In the data rows, zero lies at 4.5, halfway between 4 and 5.
Some points, one per row:
[7 3 3 3 4 4 4 4 5 5 4 7]
[3 3 4 3 7 9 9 7 5 2 2 3]
[4 6 5 6 5 3 4 5 4 4 5 3]
[6 8 4 7 3 0 0 2 3 6 7 5]
[5 4 4 4 5 4 5 4 5 5 4 5]
[7 5 5 5 2 0 0 1 3 8 7 7]
[3 5 5 5 6 9 9 7 4 2 3 2]
[7 5 4 6 3 0 0 1 3 7 7 6]
[2 4 4 3 6 9 9 8 5 2 2 1]
[7 5 5 4 2 0 0 2 5 7 6 7]
[0 4 4 3 8 9 9 9 6 1 1 2]
[3 5 5 4 6 9 9 7 5 2 3 2]
[2 5 5 4 7 9 9 7 5 2 3 4]
Here are 16 more points, each followed by its number:
[5 4 5 5 3 0 0 3 4 7 6 6] 0
[6 5 5 5 3 0 0 2 4 6 6 7] 1
[7 6 5 7 3 0 0 2 4 7 7 6] 2
[2 3 4 3 7 9 9 9 6 1 1 2] 3
[2 4 5 5 7 9 9 7 5 2 3 2] 4
[7 7 5 6 1 0 0 2 3 7 8 6] 5
[6 4 5 5 3 0 0 2 4 6 6 6] 6
[6 4 4 4 3 2 3 3 4 5 4 7] 7
[3 4 5 5 5 8 7 5 5 4 4 4] 8
[6 6 5 6 4 0 0 2 4 5 6 5] 9
[7 5 5 5 4 0 0 2 4 6 6 6] 10
[6 6 5 6 4 0 0 0 3 6 7 5] 11
[4 4 4 4 5 9 7 6 5 4 3 5] 12
[3 3 4 2 6 9 9 8 6 3 2 2] 13
[4 4 4 3 4 7 6 5 5 4 3 6] 14
[2 3 4 2 7 9 9 8 6 2 0 4] 15
Which of these numbered points is nearest to each point below, looking only along the 2 directions in which the first points spread most? Its number follows each.
[3 4 5 5 7 9 9 7 4 2 2 2] > 4
[6 4 5 4 3 0 1 3 5 6 5 7] > 6
[5 3 4 3 4 5 6 4 5 5 3 6] > 14
[7 5 5 6 3 0 0 1 3 7 7 6] > 2
[4 3 4 4 4 6 6 4 5 5 3 4] > 14
[5 7 4 5 4 0 1 3 3 6 6 5] > 9
[7 6 5 5 2 0 0 1 3 8 7 4] > 2
[6 5 5 6 4 0 0 4 3 6 8 4] > 9
[6 5 4 4 3 0 1 2 5 6 7 6] > 0
[4 4 4 5 6 9 8 6 5 3 3 4] > 12
[3 4 5 5 6 9 7 6 4 3 3 3] > 8
[3 4 5 5 6 9 9 7 5 2 3 3] > 4
